A single turn carries every row of the set below to another of its rows. Some are shown first; where does it send the rows asked next?
J494: [0 -1 4 -3 0 -7 13 4 8 -8 3 -1 1 8 4 -12 11 -6 6 -4 8 9 -1 -7 6 8 -12 -8 1 -5 4 2 -4 -4 -5 4 1 -9]
J356: [1 -5 3 1 0 -5 1 3 4 9 4 -4 16 7 -7 0 1 -6 4 -5 1 8 0 1 -5 -1 9 -8 5 -5 18 -16 -5 0 -4 0 1 8]
J80: [3 -3 -1 -2 3 -6 5 9 11 -6 11 -4 7 5 4 -15 11 -5 4 -5 1 3 2 -4 12 4 -10 0 0 0 14 -1 -8 1 0 0 1 -8]
J562: [8 -5 13 -3 -2 -1 10 7 8 -1 6 1 9 4 6 -6 8 5 7 -8 5 9 0 -5 -9 -3 0 -8 3 0 10 -1 -2 8 0 11 -2 -5]
J612: [1 -4 -1 -3 -10 -3 6 3 -3 -3 0 -4 10 7 -7 1 7 2 1 -7 -1 0 -6 -9 -12 -1 -5 -5 -6 -5 7 7 -4 3 0 6 1 11]
J323: [0 -4 -3 -5 -6 0 7 0 7 -7 10 -1 16 -3 2 -5 11 -11 8 -9 3 16 4 0 -2 -5 1 4 1 -5 -3 -9 -3 8 -1 -16 8 -11]
J502: [5 -2 -9 2 -3 -3 13 6 8 -1 11 -13 15 10 -3 7 4 -2 1 -2 4 14 3 -6 -6 9 3 -4 0 -7 4 -16 -3 -9 -3 -6 -1 3]
J951: [-5 -2 -3 -1 -5 -2 -2 0 2 4 5 2 13 2 0 -10 8 -12 10 -5 1 17 4 2 -5 -9 -1 1 2 -5 6 -13 -8 -3 -3 -15 3 -3]
J537: [6 -5 3 3 -9 0 1 1 9 -6 -4 -3 8 4 -1 -13 7 -20 8 -6 -4 2 -2 -2 3 -3 11 -1 3 -1 8 -9 -1 -4 1 -3 -4 -11]
J747: [2 -1 -1 4 -11 -4 3 0 -8 3 12 6 17 14 -8 9 7 -5 6 -6 -4 4 -5 -11 -5 11 5 1 6 -3 7 3 2 1 -4 -6 -6 -2]
J525: [2 -3 2 6 -2 -8 0 5 -8 5 14 3 11 8 -1 15 7 -5 10 -5 2 0 -2 -6 -2 11 10 -3 3 0 1 3 3 4 -1 -7 0 -3]
J418: [0 -2 6 -4 3 -8 9 6 9 -10 4 -2 -1 9 2 -13 6 -5 6 -4 7 7 0 -3 5 5 -10 -10 3 -7 4 1 -8 -4 -2 3 1 -4]
J810: [0 -5 -1 -3 -3 -3 2 4 5 -16 7 0 15 6 -6 6 6 -3 1 -6 -6 -2 11 0 1 0 6 -4 1 -1 -13 9 -4 -1 -3 -8 -1 -4]
J416: [5 -2 2 -2 1 -4 4 5 10 -7 6 -3 9 6 3 -16 11 -4 5 -6 -2 2 -1 -4 8 -1 -12 1 1 -3 15 3 -8 1 -3 2 -2 -9]
J783: [11 -5 -2 -3 -3 3 17 -1 11 -3 4 -9 19 1 3 11 13 -4 4 -6 2 6 -6 -6 -5 0 7 0 -3 -5 5 -8 2 5 -5 -5 6 -10]
J704: [5 -1 1 6 -7 -4 -1 4 7 -13 2 -11 4 7 -2 -12 2 -14 8 -6 1 10 6 0 2 3 10 -4 3 -6 -2 -9 0 -11 1 -3 -7 -7]
J514: [2 -7 2 -4 -4 1 13 12 12 -1 12 -2 7 10 7 -2 12 1 2 -3 6 13 0 -9 -5 4 -2 -9 -3 -1 16 -8 -5 -5 7 3 -1 2]
J636: [-1 -1 -7 -2 -6 -3 6 3 5 -4 10 -2 11 3 1 -7 5 -9 7 -3 4 18 6 -1 -7 -3 -3 1 2 -8 -8 -14 -8 -3 -2 -17 3 -5]
J107: [5 0 0 7 -9 -3 2 1 7 -12 0 -10 6 4 1 -9 9 -15 10 -7 2 12 4 -3 3 5 8 -2 0 -3 -2 -6 6 -10 -2 -2 -6 -13]
J635: [0 -6 -5 -2 -6 -7 8 10 -2 0 7 -8 7 1 -1 7 10 0 2 -5 6 -1 -1 -9 -5 7 -3 -7 -11 2 4 4 0 6 3 3 7 9]
J473: [2 -4 8 -2 -3 -3 4 10 7 -3 13 -3 10 9 1 -8 6 5 4 -9 4 15 5 -4 -5 2 -1 -8 2 -1 18 -5 -4 1 4 9 -5 5]
J692: [-6 -1 2 -3 -6 -3 -1 -4 0 -5 4 0 13 -1 1 -6 11 -10 13 -10 6 22 5 4 -4 -6 1 -2 1 -7 0 -6 0 1 -5 -12 5 -7]
J433: [2 -3 1 -1 -8 0 4 1 -3 -8 11 3 14 17 -7 13 7 -3 5 -6 -5 2 -9 -7 -8 4 7 -2 3 -11 5 5 -4 -5 2 -11 -5 2]
J147: [1 -6 -4 -3 -5 -4 3 10 0 -5 8 -9 9 4 -5 3 6 3 0 -6 0 -3 -2 -6 -7 0 -3 -5 -9 -3 7 4 -6 4 5 2 3 14]
J127: [-1 -9 -4 -14 -6 0 4 3 -5 1 14 2 14 4 -6 2 18 -13 4 -7 -2 12 0 -5 6 -3 19 -10 1 -1 3 0 -2 1 -7 -5 0 -8]
J941: [2 -4 -5 0 -11 -4 6 4 -4 2 2 -6 12 2 -3 2 12 2 3 -7 2 1 -3 -12 -7 5 -6 -2 -9 2 8 7 3 7 -2 7 2 6]
J495: [4 -4 2 2 0 -3 -1 6 -3 -5 15 -1 10 9 -1 17 8 -2 9 -5 -2 -4 -6 -2 -3 2 11 -3 -1 -7 2 5 -4 -1 5 -13 -1 0]
J669: [5 -7 -1 2 -8 -1 4 5 11 -7 3 -6 7 3 0 -10 7 -22 5 -5 -1 3 1 -3 6 3 13 -1 2 1 6 -12 -1 -3 5 -6 0 -11]
J671: [-9 -3 -5 2 -7 -5 -3 2 -3 1 1 4 16 11 -6 4 12 -9 5 -1 -4 7 12 -5 2 6 1 -6 -2 5 1 5 1 -12 -7 -7 -6 0]
J506: [0 -7 -6 -3 -8 1 6 2 5 -3 0 7 16 12 -5 3 9 -9 -1 2 -10 -4 6 -7 -4 -2 1 -1 1 1 -5 3 -9 -8 -4 -11 -5 -3]
J31: [2 -3 -6 -8 -5 -2 -2 3 -9 2 11 -2 11 8 -3 1 17 -6 9 -4 -3 16 4 -5 1 -6 12 -9 -2 -5 -2 2 -3 -12 -11 -5 -10 -7]
J377: [5 -4 -6 -10 -4 -3 3 7 -5 -6 19 -4 12 6 -7 0 9 -4 3 -7 -2 14 7 -4 2 -2 16 -8 3 -4 -11 0 -4 -1 -8 -4 -5 -8]
J590: [7 1 9 2 1 -4 2 -4 2 -3 0 -10 16 1 -2 5 7 2 12 -12 4 12 0 4 -7 -3 8 -7 1 -9 7 -2 5 3 -10 4 0 -2]
J721: [-9 -8 2 -4 -3 -6 -2 3 1 -5 5 5 16 3 -6 6 12 -12 4 -7 -2 0 10 1 8 3 10 -8 0 6 1 7 2 2 -2 -7 5 -1]
J480: [6 -8 -6 -11 -4 0 4 7 -4 6 12 3 11 7 -5 -1 11 -10 3 -1 -6 5 0 -6 -2 -10 15 -7 3 -3 -5 -4 -11 -3 -8 -7 -5 -8]
J804: [10 -3 4 -1 -2 2 12 10 11 -3 10 -6 9 4 12 0 14 7 6 -4 5 10 1 -9 -7 0 -5 -4 -5 0 8 -1 -2 0 2 5 -5 -8]

J506 goes to J810
J635 goes to J941
J323 goes to J692
Now find these:
J747 goes to J433
J804 goes to J562
J537 goes to J704
J502 goes to J783
J418 goes to J80
J480 goes to J377

